128 stands for zero in the data rows.
In each game, the first row plays the second. By how much does the first row win? 20 means about a draw, 40 a big win and 0 a big loss. Wins can go round in a circle. Each row has two weighted sums of its numbers, A and B, taken from their middle values. A row wins by its A times the other's B, less its B times the other's A.
169 163 108 141 143 92 128 162 119 125 95 113 146 91 87 131 195 77 77 148 128 157
182 139 189 111 70 151 155 143 163 113 141 167 130 125 89 106 127 112 142 98 90 118 -> 22
82 48 112 98 118 147 122 77 133 65 115 124 168 191 169 191 77 182 163 173 130 146
151 95 158 86 225 105 96 107 152 132 150 130 113 98 83 93 114 76 144 113 95 82 -> 16
128 128 133 174 157 103 196 217 141 54 69 79 255 195 140 226 231 159 81 132 123 247
82 179 91 141 47 178 77 131 107 189 160 75 85 159 110 101 125 152 133 110 159 148 -> 24
176 97 159 73 227 109 102 122 147 107 144 142 95 96 112 81 76 126 131 97 84 81
146 129 117 123 134 157 159 118 136 149 177 155 133 110 96 126 146 63 153 103 140 109 -> 19
130 171 153 142 155 65 103 176 88 167 80 185 127 103 96 109 152 117 115 99 129 135
104 125 117 107 115 100 104 122 105 161 152 78 157 116 87 123 140 88 137 110 126 149 -> 22
75 63 108 104 212 78 92 82 113 118 124 147 134 121 137 183 102 82 149 191 162 122
161 181 138 100 191 134 122 156 159 159 141 180 111 57 148 84 130 121 93 87 101 68 -> 23
92 89 112 158 125 146 183 110 121 122 134 149 95 131 173 161 127 58 177 177 156 133
72 134 65 112 154 104 133 128 100 102 91 72 166 161 120 192 191 153 69 196 152 201 -> 18
148 101 151 160 44 164 121 103 126 164 133 79 99 147 161 124 84 177 161 123 116 91
86 76 155 139 83 81 78 122 80 112 78 129 157 155 100 145 116 104 162 197 163 159 -> 19
71 163 121 195 77 162 110 116 90 145 141 94 86 163 119 103 95 170 121 114 153 116
117 117 125 79 137 120 74 84 134 131 154 144 91 119 130 90 38 178 139 157 113 98 -> 3
184 136 209 161 99 167 152 190 157 111 129 135 134 142 144 86 112 173 123 37 58 126
115 145 111 91 127 121 98 113 122 162 125 122 129 117 143 120 117 140 118 125 119 110 -> 16
65 168 114 204 98 201 138 123 112 152 203 91 86 177 147 108 109 176 136 107 151 135
126 110 96 168 39 174 132 140 103 136 150 81 145 144 118 169 185 112 150 161 160 172 -> 20
172 87 142 97 161 119 108 73 162 109 145 153 87 112 121 89 100 129 133 160 117 90
94 118 114 144 135 145 134 114 118 120 131 137 137 136 156 153 125 114 132 148 142 125 -> 27
195 120 144 115 118 171 168 167 181 94 175 137 142 121 122 116 141 134 136 57 89 97
140 121 76 73 164 96 118 132 103 72 75 70 190 140 140 177 190 123 81 191 124 172 -> 15
131 131 114 110 84 145 158 128 146 122 106 155 156 121 131 167 161 124 134 158 144 168
176 132 126 130 116 126 155 144 168 153 158 143 140 103 73 115 155 23 148 109 149 123 -> 19
116 86 117 126 47 148 93 67 88 134 150 69 103 153 202 159 81 176 137 172 132 87
81 100 150 176 100 110 84 103 94 137 96 145 106 155 124 111 101 152 147 150 128 128 -> 19
185 90 202 146 146 150 177 130 172 45 155 113 148 171 90 160 125 108 180 137 97 144
115 154 68 137 119 84 130 134 77 102 79 89 205 189 138 214 203 160 68 215 167 231 -> 24
109 85 139 174 48 133 121 91 76 134 101 60 123 188 193 148 83 174 140 148 128 101
167 23 203 160 170 127 185 111 131 38 119 75 147 211 135 184 111 177 156 151 83 165 -> 34
110 136 126 150 87 113 163 139 124 118 75 160 164 138 124 177 153 122 138 138 147 176
155 127 145 173 138 101 180 210 109 38 90 85 255 192 140 212 224 190 86 116 117 233 -> 19
152 109 148 90 201 101 84 138 140 140 155 143 75 107 98 75 93 84 125 110 112 86
109 186 14 146 155 132 172 179 71 70 95 23 220 165 220 230 222 215 0 166 140 209 -> 15
190 137 194 163 128 113 151 168 137 122 101 138 159 136 95 127 166 146 124 84 103 156
143 132 108 92 146 119 102 82 134 142 129 180 59 87 177 77 96 136 105 149 131 63 -> 25
46 123 120 140 146 85 67 114 103 159 45 157 132 157 132 139 139 119 140 169 145 156
123 232 57 77 212 159 118 159 149 193 178 210 117 0 179 65 133 75 69 47 133 42 -> 9
76 90 92 60 184 134 105 65 164 140 169 154 89 96 189 131 66 71 184 157 128 72
90 99 115 138 94 149 129 110 135 103 164 92 124 172 149 162 118 120 152 119 142 118 -> 21
169 102 125 165 104 136 170 153 133 113 146 110 155 145 128 152 155 122 141 113 115 150
134 88 130 109 24 132 106 71 70 143 124 79 100 161 177 128 132 186 144 156 122 101 -> 14
113 107 122 146 141 60 98 139 72 160 84 82 80 130 90 116 153 119 105 166 142 165
194 189 205 113 103 185 165 178 181 141 178 154 122 99 123 73 99 150 145 16 79 80 -> 20
120 137 91 143 128 167 165 118 112 118 155 128 133 139 137 161 141 131 109 168 133 161
155 181 95 80 126 160 119 134 162 151 165 205 115 32 141 84 131 93 100 74 134 46 -> 25
110 207 63 171 100 181 148 172 102 171 155 117 108 130 94 109 195 97 114 75 164 169
129 138 187 213 76 141 133 169 121 143 103 142 142 148 100 129 134 127 135 130 135 153 -> 20
109 90 120 97 155 92 140 111 97 81 88 106 180 174 145 199 119 144 136 161 130 176
131 211 98 77 145 197 143 139 166 199 186 173 86 51 128 64 116 87 126 62 124 68 -> 20
129 185 122 94 142 157 180 127 174 76 178 169 137 98 154 156 134 97 163 123 104 99
145 87 177 95 119 135 97 88 120 67 145 78 122 195 140 110 82 206 141 129 82 118 -> 28
114 171 83 96 115 155 157 133 140 149 175 116 142 108 138 140 155 111 151 106 148 130
159 87 186 222 70 125 107 129 82 121 84 95 124 177 137 128 95 177 124 156 113 123 -> 9
162 177 158 158 122 44 98 190 79 179 42 148 167 127 80 99 217 126 52 154 141 169
86 127 81 153 121 164 132 125 104 132 162 86 137 126 158 158 121 161 136 117 147 126 -> 17
150 158 129 155 107 128 144 165 125 103 108 121 174 132 191 143 159 196 83 121 109 146
143 158 110 73 106 133 118 132 150 133 135 140 133 107 149 125 129 137 107 116 124 123 -> 18
119 71 122 129 122 67 91 111 69 169 110 78 106 163 108 135 109 132 132 183 147 140
136 113 131 98 199 142 134 82 169 105 187 142 85 117 105 86 125 97 151 133 129 83 -> 33
115 140 122 94 167 165 86 87 161 124 162 173 52 83 168 67 37 180 119 102 116 54
138 120 114 155 64 145 107 92 114 132 123 69 129 157 192 138 97 195 113 141 129 110 -> 38
143 95 140 121 181 135 138 92 165 120 175 140 73 104 97 107 80 89 159 118 119 93
88 152 94 100 147 145 132 109 117 142 158 83 111 145 175 132 106 171 144 114 128 111 -> 14
196 216 119 108 154 135 139 166 164 173 166 193 89 27 74 25 160 52 99 53 131 68
126 148 149 133 166 31 82 154 110 150 68 134 135 142 98 101 121 121 102 102 125 138 -> 20
114 156 125 133 137 89 101 112 95 155 68 111 110 126 115 104 148 163 102 143 112 150
160 140 92 138 124 50 128 149 32 124 36 17 206 159 151 189 233 176 39 193 140 238 -> 24
105 119 68 96 186 207 170 111 191 114 240 197 30 80 97 112 109 15 208 107 158 72
91 154 89 70 151 159 86 101 147 131 165 129 98 109 153 119 74 164 138 106 137 97 -> 26
113 132 129 152 157 83 122 162 100 148 74 132 157 131 89 125 170 100 97 166 130 154
64 156 114 190 93 203 144 131 98 161 172 81 66 192 140 110 113 132 143 124 170 138 -> 28
202 156 213 139 63 162 190 188 172 87 142 148 150 137 100 93 147 150 135 57 82 140
180 176 118 125 111 194 169 163 156 172 201 136 112 82 127 107 124 75 157 56 132 97 -> 24
109 180 138 95 215 141 119 150 168 113 144 204 103 77 127 69 77 129 109 80 119 86
163 31 224 241 145 83 145 151 95 35 72 79 153 222 123 175 131 159 154 162 92 182 -> 29
126 146 58 102 179 98 112 124 113 94 83 58 182 148 174 193 175 168 51 180 124 179
73 64 150 114 108 92 79 84 109 126 83 189 95 145 108 106 114 142 145 176 143 128 -> 18
161 84 158 128 120 148 127 91 114 101 167 74 141 168 163 150 78 177 150 108 99 102
88 129 131 133 76 89 82 132 111 157 76 147 140 148 115 136 123 141 145 136 148 160 -> 21
92 84 69 75 224 115 114 62 135 79 143 145 140 97 174 173 113 102 122 179 155 113
190 170 148 115 172 159 131 178 153 145 170 189 85 45 148 46 126 114 111 75 105 42 -> 17
155 84 175 191 56 132 136 76 106 144 98 63 107 163 156 124 68 186 141 119 120 116
135 101 182 179 68 167 158 121 165 125 100 195 100 152 94 114 99 153 159 117 121 129 -> 17
146 100 178 214 114 117 171 188 112 56 41 107 245 210 143 220 192 192 111 163 95 234
200 150 147 77 146 116 122 132 152 103 135 156 160 115 101 101 122 125 117 136 109 115 -> 19
152 84 180 170 106 122 136 123 120 84 149 85 147 175 156 151 91 171 149 126 104 139
73 102 151 109 184 125 43 70 160 138 134 224 40 88 131 48 25 146 142 136 119 37 -> 23
105 132 111 74 100 163 113 88 121 166 166 111 95 119 186 107 71 166 136 104 139 95
221 184 160 182 121 104 158 218 141 171 91 158 162 89 74 112 173 66 112 109 130 141 -> 23
149 158 89 108 137 185 204 139 180 121 198 160 125 92 128 148 169 63 151 108 132 109
133 142 149 194 144 117 191 201 126 47 73 99 236 176 144 207 212 173 68 108 115 247 -> 20
130 100 126 167 60 129 131 94 88 180 117 115 93 144 153 124 122 143 155 132 144 111
134 176 128 160 113 92 109 169 99 176 88 113 147 128 82 123 172 105 106 137 153 163 -> 25
104 216 120 174 42 171 152 176 119 217 169 84 97 138 100 82 125 122 134 68 148 143
143 145 139 107 164 111 103 117 164 109 111 169 119 116 106 100 150 125 84 146 123 127 -> 23
121 78 140 89 217 119 126 83 167 114 168 124 83 99 109 113 73 115 160 113 113 81
190 136 213 135 109 149 137 150 152 122 141 133 120 123 114 78 108 168 144 61 81 89 -> 14
142 155 134 124 161 67 100 173 113 153 79 139 152 83 79 106 145 125 64 113 127 137
72 22 149 98 131 85 90 61 112 74 75 116 154 192 162 188 64 191 179 178 107 159 -> 25
142 56 183 171 112 121 130 113 134 107 114 151 91 158 114 114 95 124 174 151 137 139
110 119 112 104 101 86 109 109 89 163 84 76 190 160 106 145 135 120 127 173 153 168 -> 15
139 119 71 114 125 101 133 141 54 133 82 29 196 191 126 189 197 155 63 194 142 208
161 105 193 133 130 139 116 128 142 116 165 139 102 143 117 88 73 153 167 71 91 89 -> 22
114 121 99 84 136 128 129 54 120 118 143 80 147 146 170 155 108 126 125 136 120 137
114 153 79 97 220 197 151 130 173 114 215 180 106 66 156 128 127 26 159 101 141 68 -> 12
176 99 158 188 109 158 155 141 148 141 143 141 103 136 66 114 144 66 166 128 137 124
130 134 201 224 106 147 144 185 112 107 101 148 124 175 89 110 144 159 123 141 124 160 -> 13
105 61 137 134 120 183 168 120 135 111 179 104 98 166 126 155 80 95 195 136 136 112
163 160 82 73 179 123 165 176 136 145 158 142 172 58 134 155 147 46 143 83 133 114 -> 28
112 143 128 91 134 111 79 103 130 107 118 174 78 104 130 67 84 122 100 124 131 82
78 130 91 79 96 106 78 100 80 182 117 76 131 110 77 126 92 116 134 132 149 151 -> 11
90 77 164 137 153 123 102 88 165 93 126 159 77 152 94 108 88 108 174 153 124 101
87 92 130 158 115 94 94 96 105 103 88 155 112 150 137 135 103 152 167 168 132 134 -> 22
102 114 73 122 126 115 140 116 81 98 106 47 175 185 145 198 180 151 89 202 153 205
105 46 164 112 176 104 99 97 128 82 92 168 152 163 129 160 95 129 142 162 114 141 -> 19
154 171 49 74 122 82 115 138 75 150 80 10 192 122 207 210 193 184 24 153 137 190
183 82 179 159 129 117 124 116 126 109 95 156 115 166 120 126 132 121 121 167 127 136 -> 24
102 123 96 82 98 164 113 82 125 165 172 93 140 102 183 132 79 146 161 111 140 67
215 188 146 102 100 90 155 221 111 176 72 134 193 90 50 111 234 66 78 118 121 180 -> 30
162 170 108 106 139 96 106 164 113 169 119 104 139 89 71 99 197 77 93 110 137 143
113 136 145 67 153 153 88 129 166 102 123 199 106 111 123 74 91 159 121 120 124 101 -> 17
56 64 120 75 155 12 54 77 117 141 62 164 132 127 94 146 90 74 144 213 162 147
163 128 210 93 88 154 129 140 163 135 139 171 118 114 77 79 71 125 167 68 82 98 -> 22
127 195 98 77 179 138 113 142 167 171 158 177 111 24 125 69 118 80 109 64 124 66
122 141 136 179 167 116 174 204 107 51 73 119 243 166 131 209 221 160 53 139 118 241 -> 21
164 162 145 116 129 182 152 142 158 98 172 117 133 106 153 99 113 157 131 61 99 99
102 91 138 127 124 83 84 102 102 118 73 142 101 135 106 128 96 126 140 147 150 128 -> 19
76 121 140 188 92 188 136 96 115 130 171 108 50 183 143 108 72 177 127 141 134 120
63 94 122 125 103 66 64 135 108 126 60 166 129 143 102 139 146 101 128 171 154 167 -> 26
152 160 119 115 146 168 170 150 159 130 224 144 135 98 138 117 121 92 162 69 129 100
110 125 70 121 158 115 142 127 112 87 101 64 183 174 143 209 205 162 63 206 145 194 -> 18
124 82 111 175 31 146 145 76 77 130 119 22 118 192 206 152 94 228 123 156 132 127
206 144 176 72 112 154 138 136 190 96 151 148 138 123 113 99 127 139 137 80 90 109 -> 31
177 149 174 163 146 77 144 181 95 105 59 141 209 123 147 144 195 190 77 121 101 174
116 163 149 145 169 92 97 165 76 158 82 134 130 118 125 104 166 99 86 87 124 157 -> 19
143 180 89 58 145 92 110 150 116 161 106 106 143 113 104 96 176 119 74 119 129 151
140 132 124 145 97 105 126 148 113 143 64 149 138 106 109 125 223 113 112 167 148 144 -> 25
95 155 70 86 134 160 133 98 125 133 155 108 126 123 148 111 119 141 154 128 134 114
100 126 74 85 133 179 139 90 99 103 176 74 111 135 161 148 112 161 162 116 145 100 -> 23
148 95 158 80 183 116 102 112 160 111 187 127 79 109 90 93 79 85 163 123 100 73
193 112 232 154 117 143 148 173 168 58 120 136 114 156 128 108 123 191 125 102 77 120 -> 18
65 84 135 125 103 81 49 70 92 121 63 166 113 144 96 136 75 154 159 209 144 137
125 88 132 95 145 122 100 52 176 120 140 203 34 93 149 86 67 133 143 150 122 51 -> 13
97 116 156 68 144 125 78 80 159 100 121 194 66 110 106 68 59 168 145 132 123 75
115 113 116 134 59 153 102 99 106 149 131 91 109 144 199 126 98 183 129 140 120 105 -> 37
129 92 160 181 81 146 121 91 111 143 126 87 109 167 175 151 89 150 166 145 127 119
146 181 135 72 156 111 106 153 156 168 131 170 134 50 82 74 132 82 120 88 106 104 -> 21
126 196 102 144 170 164 82 150 137 199 144 207 78 36 129 57 149 84 90 76 138 61
85 220 87 90 126 181 103 146 129 192 151 208 110 43 119 68 139 80 86 91 159 93 -> 22
107 23 142 84 101 112 153 111 143 94 114 151 143 162 70 186 126 50 222 192 140 157
169 93 202 158 119 81 124 162 110 83 86 120 190 172 131 137 153 177 101 133 99 182 -> 20
136 168 128 146 59 144 155 145 125 154 137 112 146 131 172 134 147 154 133 84 123 133
141 175 103 77 192 129 94 135 131 168 145 170 111 54 128 69 112 98 101 69 132 80 -> 22
173 133 140 127 113 121 120 128 128 163 110 143 117 119 114 103 156 112 126 134 132 98
46 128 136 186 63 204 120 73 131 115 161 87 78 208 191 122 74 210 179 140 138 122 -> 7
136 178 106 99 175 174 115 156 175 119 174 192 71 42 156 56 125 87 104 79 116 63
122 118 151 79 158 114 57 73 176 126 91 216 93 100 117 65 103 176 93 144 100 91 -> 12
116 98 112 160 64 111 136 120 91 155 129 62 122 151 180 150 120 161 139 132 136 129
134 217 94 146 104 186 156 198 105 194 185 90 134 117 80 99 171 97 113 70 135 163 -> 36
117 75 126 157 64 152 135 100 104 150 148 73 97 169 188 151 84 177 157 144 131 116
150 169 166 78 137 121 110 127 165 124 100 187 101 92 76 62 133 135 115 124 102 102 -> 18
171 96 189 101 154 95 125 130 161 118 126 107 138 127 99 108 110 118 156 93 93 118
70 106 101 68 118 136 137 81 148 134 156 139 111 140 85 152 101 70 198 148 158 129 -> 28
121 98 107 111 206 169 154 107 153 81 162 135 146 137 233 172 110 152 129 105 125 88
153 117 150 71 105 124 67 92 166 160 127 162 74 90 118 70 67 128 163 115 107 61 -> 20
143 142 156 182 71 133 162 141 140 125 112 141 149 173 105 131 167 159 128 173 142 161
77 131 115 119 140 154 98 128 105 127 133 96 129 136 174 133 92 157 130 109 131 124 -> 13
163 84 159 180 119 115 121 123 142 103 119 112 108 171 116 143 135 148 147 159 105 130
117 136 98 122 108 143 141 138 110 158 147 85 123 134 162 118 121 149 138 115 131 121 -> 15
42 158 97 225 96 189 161 144 93 174 159 119 106 155 147 130 144 135 153 120 172 142
187 117 167 32 119 142 139 88 193 98 139 166 85 101 95 91 89 128 150 124 92 84 -> 24
133 151 95 53 176 151 115 97 185 177 185 185 54 40 122 66 91 71 145 81 129 38
152 119 140 103 131 148 140 136 164 119 123 139 134 126 119 144 105 124 139 106 107 112 -> 22
151 154 126 118 123 65 133 175 96 153 101 92 189 104 78 133 194 69 107 120 136 168
114 140 56 70 142 51 106 110 78 112 93 74 198 125 131 183 192 134 73 194 140 198 -> 30
150 113 157 130 99 43 176 152 119 145 68 130 147 127 121 119 131 145 91 152 124 150
116 70 131 170 3 162 128 72 101 135 132 21 87 206 205 156 51 225 157 141 121 121 -> 25
199 167 222 130 105 125 130 179 189 131 115 184 134 115 94 64 83 151 150 62 86 109
137 153 66 114 121 158 144 118 119 130 157 107 153 125 156 154 124 127 147 100 137 135 -> 20
157 106 151 139 153 139 154 150 139 148 139 153 135 103 66 128 145 37 179 98 127 135
191 31 249 206 124 114 142 126 121 40 116 95 112 212 79 137 85 195 159 130 79 153 -> 30
179 128 162 162 120 112 160 133 164 101 104 187 134 106 152 134 169 108 120 147 131 126
93 194 113 175 80 172 124 152 95 153 132 94 115 139 136 111 143 163 114 101 137 141 -> 18
232 176 231 159 67 168 183 197 187 116 142 155 149 132 65 58 129 182 107 50 65 148
122 52 161 255 48 162 159 105 89 144 117 92 120 191 184 155 85 171 182 134 123 125 -> 21
86 158 74 115 187 207 149 135 162 157 255 167 81 80 146 116 160 40 163 74 149 70
70 112 80 145 146 149 91 69 98 147 170 111 98 104 193 140 77 119 146 117 128 87 -> 38
39 77 131 139 118 74 58 75 60 148 62 168 108 161 92 144 92 108 177 199 166 159
111 78 98 132 154 105 146 140 115 127 111 119 154 128 144 186 141 114 139 162 148 129 -> 21
93 143 111 188 144 144 165 203 92 64 89 90 246 190 169 212 217 188 75 128 128 228
128 152 116 139 143 84 99 148 98 172 99 135 132 123 84 118 170 80 98 139 151 152 -> 28
107 88 96 122 150 106 143 110 135 129 117 152 122 117 140 163 135 102 129 176 145 128
116 153 130 110 149 148 87 120 152 131 135 188 94 99 109 86 109 108 122 111 103 102 -> 21
174 167 138 80 138 165 124 124 147 124 170 135 113 106 130 84 120 154 123 95 102 80
100 73 130 107 123 69 98 83 130 135 65 176 127 118 87 146 116 84 163 203 148 134 -> 22
108 157 135 117 143 91 143 197 142 123 87 136 148 130 102 120 155 110 93 144 124 163
165 152 132 51 122 91 98 107 163 139 96 150 121 108 114 87 115 162 89 136 110 107 -> 11
173 133 126 171 118 99 126 132 97 111 67 136 141 135 102 133 179 147 118 147 126 139
171 21 203 169 143 81 129 92 138 65 83 99 129 199 108 166 114 153 150 185 106 156 -> 22
135 160 74 119 203 106 130 169 104 47 95 63 217 164 173 200 220 186 30 162 116 199
73 64 106 120 100 113 152 91 128 76 134 103 189 199 153 223 101 121 179 162 156 171 -> 16
121 97 186 167 129 97 89 132 136 92 80 182 106 168 41 128 149 91 155 189 127 163
56 117 120 169 74 175 133 95 115 127 145 116 80 182 150 120 99 195 135 131 142 134 -> 27
118 212 98 73 175 182 104 158 160 160 170 191 102 35 130 42 102 95 93 58 133 62
133 115 123 161 107 184 182 131 142 125 185 127 113 130 109 131 120 95 182 98 141 109 -> 20
170 146 124 126 165 204 168 138 191 138 233 179 79 74 117 100 113 54 172 70 114 56
118 83 116 176 90 159 124 90 88 152 149 82 104 133 162 147 68 161 166 115 142 91 -> 21
171 131 177 137 98 159 138 152 135 131 141 95 145 130 149 123 112 191 164 80 94 122
76 198 95 179 104 172 106 148 92 210 150 130 74 113 122 79 143 114 111 115 168 127 -> 18
118 153 103 90 174 205 136 114 168 96 199 219 84 78 177 91 96 139 111 58 123 70
121 164 58 117 153 102 111 128 79 131 116 13 172 139 173 173 175 206 58 163 149 185 -> 13
81 105 124 126 118 101 54 100 86 181 104 99 95 134 125 110 82 137 126 139 148 123
166 152 131 133 110 37 112 113 105 165 66 132 131 99 91 97 142 112 93 118 116 142 -> 14
112 137 83 135 145 212 213 135 160 88 224 125 143 137 188 172 139 118 122 106 134 120
108 120 116 93 160 127 86 99 115 124 159 102 114 123 150 112 80 166 121 121 129 88 -> 22
108 94 137 105 136 109 97 104 149 100 119 141 139 136 138 155 122 110 164 147 141 135
132 104 104 97 141 129 141 85 139 132 136 126 123 122 151 148 121 98 150 151 141 112 -> 19
215 161 136 108 110 87 159 192 133 147 106 133 164 77 88 119 202 64 101 104 99 128
182 134 109 82 178 153 161 147 168 130 222 138 141 71 128 116 115 71 140 64 118 69 -> 26
225 155 214 158 92 168 130 163 147 141 157 121 110 121 137 62 81 195 82 29 68 72
109 173 131 132 190 110 88 108 137 110 119 172 108 89 161 90 114 173 84 135 122 101 -> 4
